One vector is turned by the same rotation once a tick. Each row is the vector after some number of ticks, and that number follows the row.
The counts run from 0 to 134.
[145  99  63 129 121 145 135 137 157 132  89 116 153 109 134 155 159 124
 132 124 128 112 154 138 129 168 143  87 166 101 109 161 125  95 102 137
 131 149 151 112 122  50 117 136 126 121 146 161  99 129 119 113 101  76
 113 121  94 108 158 116 122  83  67 122 144] | 102
[144  98  79 138 133 139 128 127 149 129  94 135 142  94 133 123 155 124
 132 151 132 107 158 118 135 196 151  97 163 106 130 153 123  96 113 147
 140 139 133 113 125  54 107 141 115 125 160 167 114 160 141 108  95  92
 109 129 105 116 167  95 106  86  64 134 142] | 112
[140  88  74 135 141 159 131 111 145 148  93 145 153 112 149 111 149 113
 139 144 147 100 138 112 153 174 150  87 151 112 108 164 143  98 107 132
 127 131 110 127 112  67 101 147 116 124 161 159 107 157 148 110  99 103
 118 124 110 114 176  93 104  90  56 129 135] | 121
[130  93  55 116 137 154 131 143 172 134  95 121 148 143 125 157 158 140
 132 124 132 121 132 147 126 171 140  91 174 121 110 168 143  89  88 145
 148 137 132 120 128  50 106 155 154 111 139 164  97 124 114 129 115  92
 111 110  96  97 153 105 130  99  86 128 139] | 86
[137  97  76 131 142 144 134 124 147 151  86 149 153 124 133 121 144 130
 115 140 149 113 146 104 136 187 144  91 157 127 119 161 141  90 104 143
 129 134 110 127 128  45  88 153 132 114 146 158 104 145 132 124  95 108
 110 117  98 121 153  77 113 108  60 132 148] | 127
[133  94  66 115 153 153 130 107 158 145 106 146 152 129 137 133 141 108
 145 132 146 108 124 117 152 167 143  89 160 127 108 163 135  99  90 146
 132 139 121 137 109  60 110 156 131 115 160 147  98 152 128 126 107  99
 117 118 103 105 178  88  92  81  69 134 132] | 26
[131  81  66 121 151 151 130 116 166 134 101 141 138 139 129 131 160 136
 154 143 135 114 115 145 150 182 149 100 171 114 112 159 139  89  78 150
 155 138 117 120 112  66 111 158 150 110 149 150 102 146 136 125 116  95
 122 113 105  85 174  89 110  90  95 140 140] | 81
[129  89  72 133 138 163 114 140 159 148  76 126 149 141 129 126 163 141
 121 144 130 116 143 138 126 191 146 107 170 121 110 177 162  80 101 134
 144 123 104 114 128  55  92 159 143 115 132 164 116 127 124 117 102 115
 114 107  98 101 149  97 137 114  79 127 154] | 70
[138 100  63 120 138 132 129 128 167 119 105 130 130 111 124 150 163 124
 150 139 126 114 135 138 138 191 143  98 170 108 120 146 116  90  90 155
 155 146 151 113 118  46 119 145 132 117 153 157 101 145 131 120 110  80
 108 125  95  97 170 103 104  78  86 138 139] | 96
[144  82  77 140 142 165 126 125 152 157  73 133 146 130 135 102 163 134
 148 152 134 114 127 138 151 190 154 111 158 106 108 170 146  90  98 130
 146 131 104 117 108  64  94 159 137 124 151 167 119 148 146 110 100 108
 134 120 107  98 166  92 113 104  90 131 157] | 65
[124  99  64 119 140 146 116 116 162 138  96 140 156 136 135 153 149 109
 125 134 145  93 156 119 133 174 134  90 169 125 107 172 144  78  95 139
 122 135 114 119 131  65 117 153 134 112 140 137 100 122 106 133  98  98
 101 116  99 110 167 100 124  95  62 127 135] | 22
[153 101  66 138 123 138 134 129 154 157  71 126 149 117 121 135 156 117
 138 133 130 132 129 121 135 179 139 104 151 107 110 156 130  97 109 127
 141 151 141 118 108  40  87 149 121 126 154 172 114 147 133 109  91  92
 131 129  89 118 155  95  96 106  81 127 167] | 48
[144 108  63 128 126 120 127 113 161 147  88 139 138 120 122 147 154 108
 137 134 136 118 132 117 133 187 130 107 156 116 111 146 123  82  93 137
 141 155 145 116 110  40 104 150 124 118 153 147 115 139 119 124  87  85
 127 132  86 119 160  84  90  99  77 136 157] | 40
[133  95  75 126 147 146 129 113 150 151  89 148 149 121 134 116 144 120
 125 146 149 112 135 106 140 193 146  97 161 130 121 159 142  89 100 146
 140 131 107 136 121  50  89 156 127 116 155 161 109 162 140 119  93 110
 111 118 102 117 160  78 103 106  66 134 146] | 128
[136  81  75 133 150 171 136 130 152 141  99 136 147 108 141 111 150 126
 139 146 137 109 146 127 143 176 157  87 163 113 118 170 132 105 102 145
 140 127 117 128 118  70 107 153 130 122 153 172 102 158 146 110 112 101
 110 116 115 100 170 102 117  81  64 126 134] | 10
[149 100  72 130 121 160 104 126 160 159  82 122 144 121 131 140 166 112
 149 153 126 116 120 118 138 178 138 109 157 121 109 171 148  94 126 125
 152 132 132 127 102  57  83 148 119 133 163 179 139 152 142 103 100 114
 126 149  98 123 167 112 101  97  75 133 145] | 51
[137  97  71 129 139 173 111 120 153 155  86 135 161 123 152 130 149 111
 133 144 144  97 138 114 144 164 144  89 160 124 102 182 158  93 117 126
 121 122 103 128 114  70  96 146 122 124 154 161 112 144 134 112 100 115
 114 128 105 120 176 104 118  91  50 130 127] | 123
[147  95  72 130 136 154 137 132 156 135 101 125 145 100 135 134 158 120
 147 139 128 118 139 134 142 176 153  88 163 107 115 160 122 109 112 141
 149 143 144 128 110  55 108 141 119 127 166 179 105 160 145 100 109  93
 115 132 103 109 177 113 102  77  71 128 138] | 105
[137  99  63 122 132 130 129 131 169 123 105 123 134 117 121 160 160 131
 140 136 125 115 145 139 128 188 145  97 175 110 121 150 121  84  92 149
 155 145 153 110 127  45 117 144 135 115 150 154 107 137 120 123 106  83
 106 119  97 102 164 102 114  90  85 134 143] | 95
[139 113  59 118 125 131 109 118 166 146  90 128 145 129 122 172 151 102
 129 134 136 109 136 112 124 181 120 103 164 127 105 158 141  78 104 131
 138 149 140 119 117  44 104 146 125 119 144 145 121 128 108 127  88  98
 113 132  83 119 159 105 106 101  70 133 149] | 38
[140  85  73 142 143 156 141 135 148 141  85 134 149 111 141 120 154 130
 126 139 138 110 161 139 130 173 154  89 164 100 121 166 128  99  97 142
 133 134 121 111 122  58 117 150 132 120 142 166  95 142 136 111 102  87
 104 107 108 101 158 100 129  90  61 120 149] | 8
[140  85  73 137 144 173 113 125 160 148  83 130 144 129 139 106 160 128
 154 153 138 115 119 140 153 182 149 108 159 110 108 173 153  92 104 127
 146 124 103 119 106  70  91 155 131 121 154 177 118 151 155 104 106 113
 128 121 107 102 169  98 116  98  85 129 151] | 66
[147  98  77 141 133 144 114 119 150 151  83 134 132 117 130 112 167 120
 151 163 127 112 132 125 144 204 141 118 156 104 116 156 139  82 108 126
 153 133 122 105 106  59  95 154 119 126 152 165 137 156 149 103  90 104
 128 132  94 111 164  95 105 104  82 140 162] | 57
[128  96  72 132 150 143 131 131 152 138  96 147 149 116 131 124 148 127
 115 143 140 109 165 120 132 193 145  92 171 126 128 159 131  84  98 156
 137 131 116 121 135  52 111 156 134 114 145 151 102 149 129 121  98  99
  98 105 109 108 159  92 120  93  58 129 141] | 16
[145 107  62 121 120 151 107 116 169 155  89 121 153 131 135 160 159  96
 151 134 129 111 118 122 144 165 128 103 154 115  92 173 145  87 111 114
 136 143 133 124  94  61  98 142 117 128 155 157 124 132 124 110  94  97
 126 144  90 119 174 115 100  91  76 135 146] | 44
[136  92  62 109 149 158 120 112 160 148 107 142 152 132 139 144 145 107
 145 133 142 106 120 113 149 161 140  84 160 132 101 173 147  95  98 141
 133 134 120 145 107  68  99 153 131 119 158 150 104 147 128 127 107 107
 118 127 101 112 183 102  92  81  63 131 123] | 27
[123  92  77 123 152 149 122 115 156 135 110 149 139 117 138 122 149 115
 136 154 137  97 141 111 149 187 152  94 168 126 122 161 137  87  96 155
 140 123 113 129 123  65 109 155 130 117 155 153 108 156 139 122 107 106
  99 117 109 107 179  92 104  85  58 138 128] | 18
[125  94  66 125 143 146 118 127 169 136  90 130 142 148 126 143 163 139
 134 140 134 105 138 145 136 186 137 102 177 117 111 164 152  69  85 145
 142 128 116 104 129  62 111 158 150 112 129 141 113 120 114 130 101  97
 111 110  98  92 159  94 135 106  88 132 149] | 78
[127  98  64 102 136 158 111 137 179 126 117 124 140 132 128 165 160 129
 152 138 123 110 124 134 140 179 141  98 175 129 109 171 150  88 108 147
 161 130 141 133 115  61 109 145 140 113 158 167 117 143 130 120 123 105
 101 134 100 102 175 119 112  81  82 137 124] | 91
[126  98  60 107 130 152 104 139 182 126 109 120 143 132 126 178 162 123
 145 135 120 104 132 137 131 175 138  96 175 123 106 168 147  80 108 142
 158 130 144 128 121  57 110 145 142 116 148 164 117 130 118 121 114 102
  94 132  95 104 169 122 118  83  79 135 127] | 92
[130  88  73 135 142 155 125 138 160 145  78 133 143 137 121 119 160 143
 123 146 130 120 142 137 131 199 145 107 170 119 121 167 150  79 101 140
 148 125 106 110 133  51  95 161 150 116 135 162 114 136 129 120 102 107
 113 106 100  97 148  87 134 117  83 134 157] | 71
